In the data rows, the value 128 means zero.
In each game, the first row plays the second. By how much does the first row win? 10 means about a draw, 20 a big win and 0 a big loss. Wins can go round in a circle. Each row has two weighted sums of its numbers, A and B, taken from their middle values. A row wins by its A times the other's B, less its B times the other's A.
[111. 115. 120. 248. 148. 162. 108. 177. 116. 108.]
[123. 236. 124. 104. 149. 147. 140. 102. 140. 114.] ~ 16
[112. 119. 119. 107. 110. 128. 205. 112. 126. 115.]
[113. 118. 123. 103. 100. 136. 161. 106. 145. 119.] ~ 11
[102. 117. 132. 119. 105. 127. 194. 102. 123. 104.]
[128. 113. 154. 162. 104. 128. 206. 108. 121. 104.] ~ 8
[113. 123. 116. 109. 112. 101. 133. 109. 137. 100.]
[116. 156. 101. 107. 108. 107. 108. 112. 137. 111.] ~ 10
[114. 176. 101. 111. 114. 109. 110. 137. 118. 127.]
[145. 155. 145. 247. 255. 114. 105. 112. 119. 107.] ~ 8
[117. 151. 130. 104. 123. 146. 123. 113. 109. 175.]
[163. 125. 119. 151. 109. 123. 139. 106. 122. 104.] ~ 14
[117. 116. 140. 183. 118. 118. 129. 117. 108. 108.]
[112. 117. 115. 128. 129. 111. 121. 121. 107. 115.] ~ 10
[103. 113. 145. 109. 119. 103. 107. 110. 117. 105.]
[101. 124. 117. 109. 108. 103. 126. 136. 153. 101.] ~ 9
[125. 125. 109. 105. 118. 153. 126. 118. 122. 146.]
[132. 116. 130. 129. 122. 112. 119. 110. 145. 112.] ~ 12
[114. 113. 127. 108. 140. 185. 101. 135. 104. 149.]
[120. 113. 179. 163. 101. 140. 195. 107. 122. 102.] ~ 10
[116. 159. 102. 107. 115. 118. 125. 117. 130. 155.]
[100. 113. 141. 129. 174. 110.  98. 161. 111. 124.] ~ 6
[126. 109. 118. 108. 120. 217. 225. 108. 127. 110.]
[115. 134. 107. 105. 118. 120. 110. 119. 115. 119.] ~ 14
[125. 122. 115. 109. 111. 138. 126. 117. 123. 135.]
[105. 136. 108. 106. 108. 105. 107. 118. 147. 114.] ~ 12
[105. 255. 104. 105. 109. 101.  99. 102. 227. 107.]
[155. 115. 122. 112. 110. 149. 131. 103. 136. 116.] ~ 7
[104. 156. 101. 134. 186. 106. 105. 124. 104. 136.]
[104. 255. 135. 112. 114. 109. 111. 133. 139. 119.] ~ 12
[104. 111. 135. 115. 103. 130. 177. 107. 142. 110.]
[ 99. 156. 110. 113. 108. 106. 134. 111. 121. 102.] ~ 12
[105. 188. 111. 111. 116. 103. 123. 126. 110. 109.]
[113. 119. 192. 103.  99. 141. 122. 110. 106. 120.] ~ 5
[116. 131. 109. 121. 120. 100. 109. 127. 114. 107.]
[104. 117. 138. 103. 111. 123. 209. 110. 145. 113.] ~ 9
[131. 123. 129. 117. 132. 145. 165. 114. 118. 112.]
[105. 117. 113. 124. 166. 131. 104. 137. 107. 134.] ~ 8
[130. 111. 126. 104. 105. 130. 114. 102. 144. 123.]
[120. 126. 119. 115. 123. 133. 104. 255. 101. 146.] ~ 8
[110. 128. 105. 126. 109. 101. 125. 120. 255. 102.]
[144. 255. 128. 109. 105. 118. 112. 255. 218. 221.] ~ 1
[113. 163. 110. 110. 115. 104. 113. 115. 158. 103.]
[101. 111. 188. 124. 152. 112. 109. 134. 108. 132.] ~ 15
[108. 117. 121. 139. 134. 119. 102. 131. 108. 114.]
[114. 113. 109. 138. 141. 135. 101. 160. 101. 132.] ~ 9
[137. 114. 112. 129. 120. 120. 112. 102. 110. 106.]
[110. 170. 118. 107. 114. 180. 129. 132. 128. 127.] ~ 8
[123. 255. 135. 105. 104. 120. 112. 106. 146. 137.]
[145. 110. 126. 175. 110. 124. 138. 106. 141. 110.] ~ 11
[128. 117. 108. 110. 115. 119. 140. 110. 169. 118.]
[215. 174. 139. 255. 152. 129. 122. 101. 101. 104.] ~ 10
[123. 111. 110. 123. 147. 100. 103. 123. 171. 163.]
[119. 117. 110. 110. 119. 122. 109. 142. 112. 135.] ~ 8
[116. 119. 130. 109. 115. 159. 149. 108. 132. 128.]
[203. 158. 106. 100. 255. 247. 112. 108. 126. 117.] ~ 10
[111. 116. 129. 114. 100. 147. 160. 124. 135. 113.]
[117. 140. 173. 138. 136. 139. 106. 214. 101. 105.] ~ 7
[114. 119. 113. 174. 159. 110. 107. 146. 106. 126.]
[129. 119. 130. 117. 102. 122. 185. 105. 122. 120.] ~ 14
[ 98. 145. 115. 255. 127. 171. 108. 120. 104. 155.]
[110. 182. 103. 104. 132. 153. 108. 102. 109. 160.] ~ 12
[111. 116. 136. 120. 105. 133. 156. 115. 130. 110.]
[123. 132. 124. 112. 111. 105. 120. 110. 139. 108.] ~ 10
[107. 112. 135. 120. 105. 138. 190. 108. 134. 110.]
[146. 183. 206. 124. 105. 136. 145. 102. 101. 119.] ~ 8
[124. 108. 123. 237. 125. 121. 135. 244. 104. 104.]
[118. 121. 107. 130. 143. 138. 108. 133. 109. 150.] ~ 10
[150. 117. 115. 122. 115. 126. 118. 255. 207. 144.]
[119. 117. 104. 129. 141. 144. 107. 148. 112. 129.] ~ 9
[110. 121. 116. 124. 118. 108. 110. 116. 119. 105.]
[107. 154. 114. 138. 128. 111. 108. 149. 105. 105.] ~ 10
[102. 115. 121. 142. 138. 107. 117. 158. 104. 121.]
[107. 151. 100. 146. 100. 110. 116. 109. 150. 114.] ~ 9
[114. 130.  98. 124. 124. 108. 108. 121. 188. 114.]
[104. 121. 109. 113. 124. 117. 108. 141. 115. 111.] ~ 9
[134. 114. 111. 111. 120. 161. 128. 124. 131. 134.]
[140. 122. 110. 107. 112. 146. 129. 114. 112. 160.] ~ 7
[154. 115. 105. 108. 114. 155. 117. 108. 134. 113.]
[104. 118. 117. 141. 103. 104. 102. 106. 122. 107.] ~ 13
[101. 108. 107. 137. 211. 112.  99. 110. 106. 164.]
[127. 120. 122. 106. 107. 130. 209. 100. 134. 107.] ~ 18
[112. 126. 104. 116. 132. 111. 108. 142. 111. 106.]
[144. 110. 148. 149. 105. 127. 156. 108. 123. 105.] ~ 10
[120. 194. 135. 108. 112. 139. 193. 117. 118. 143.]
[155. 108. 153. 153. 104. 185. 138. 113. 132. 134.] ~ 12
[138. 110. 140. 116. 129. 109. 116. 130. 116. 144.]
[108. 134. 112. 131. 155. 139. 107. 140. 112. 143.] ~ 10
[116. 115. 140. 113. 143. 109. 114. 130. 127. 123.]
[134. 114. 106. 113. 161. 148. 109. 255. 108. 242.] ~ 13
[113. 117. 131. 124. 108. 123. 191. 106. 131. 110.]
[115. 141. 109. 111. 105. 113. 112. 110. 117. 110.] ~ 13
[152. 102. 226. 116. 164. 112. 102. 124. 118. 251.]
[135. 106. 159. 111. 125. 105. 107. 129. 145. 173.] ~ 7
[255. 101. 215. 102. 169. 149. 104. 106. 124. 105.]
[180. 153. 101. 102. 152. 148. 124. 134. 152. 174.] ~ 1
[120. 191. 109. 121. 145. 129. 107. 119. 201. 116.]
[121. 119. 112. 115. 129. 120. 125. 114. 110. 126.] ~ 9
[115. 131. 110. 178. 237. 114. 103. 135.  99. 149.]
[132. 154. 106. 108. 139. 155. 110. 133. 121. 169.] ~ 14
[119. 135. 109. 113. 130. 114. 108. 132. 120. 126.]
[110. 170. 106. 107. 116. 121. 114. 107. 114. 115.] ~ 9
[154. 117. 123. 122. 118. 205. 140. 109. 106. 117.]
[116. 111. 118. 126. 153. 120. 108. 139. 114. 135.] ~ 11
[125. 130. 202. 129. 119. 176. 134. 104. 255. 116.]
[178. 120. 100. 103. 125. 159. 119. 160. 130. 231.] ~ 1
[131. 119. 122. 129. 112. 129. 126. 110. 122. 115.]
[119. 133. 111. 113. 141. 140. 104. 160. 108. 146.] ~ 10
[115. 115. 144. 121. 108. 109. 119. 113. 130. 107.]
[111. 138. 110. 142. 132. 126. 116. 135. 127. 118.] ~ 10
[116. 109. 104. 130. 124. 119. 115. 171. 111. 120.]
[105. 120. 107. 113. 124. 106. 108. 115. 143. 107.] ~ 12
[139. 122. 118. 112. 113. 147. 129. 113. 119. 122.]
[109. 110. 145. 120. 195. 115. 102. 132. 111. 146.] ~ 10
[146. 125. 112. 159. 115. 112. 135. 106. 145. 103.]
[127. 125. 106. 108. 119. 149. 132. 120. 108. 164.] ~ 7
[109. 122. 112. 146. 141. 121. 105. 133. 111. 121.]
[155. 138. 106. 102. 184. 193. 141. 102. 140. 176.] ~ 10
[119. 111. 142. 162. 148. 115. 104. 139. 108. 125.]
[118. 117. 113. 104. 112. 152. 128. 120. 131. 131.] ~ 9
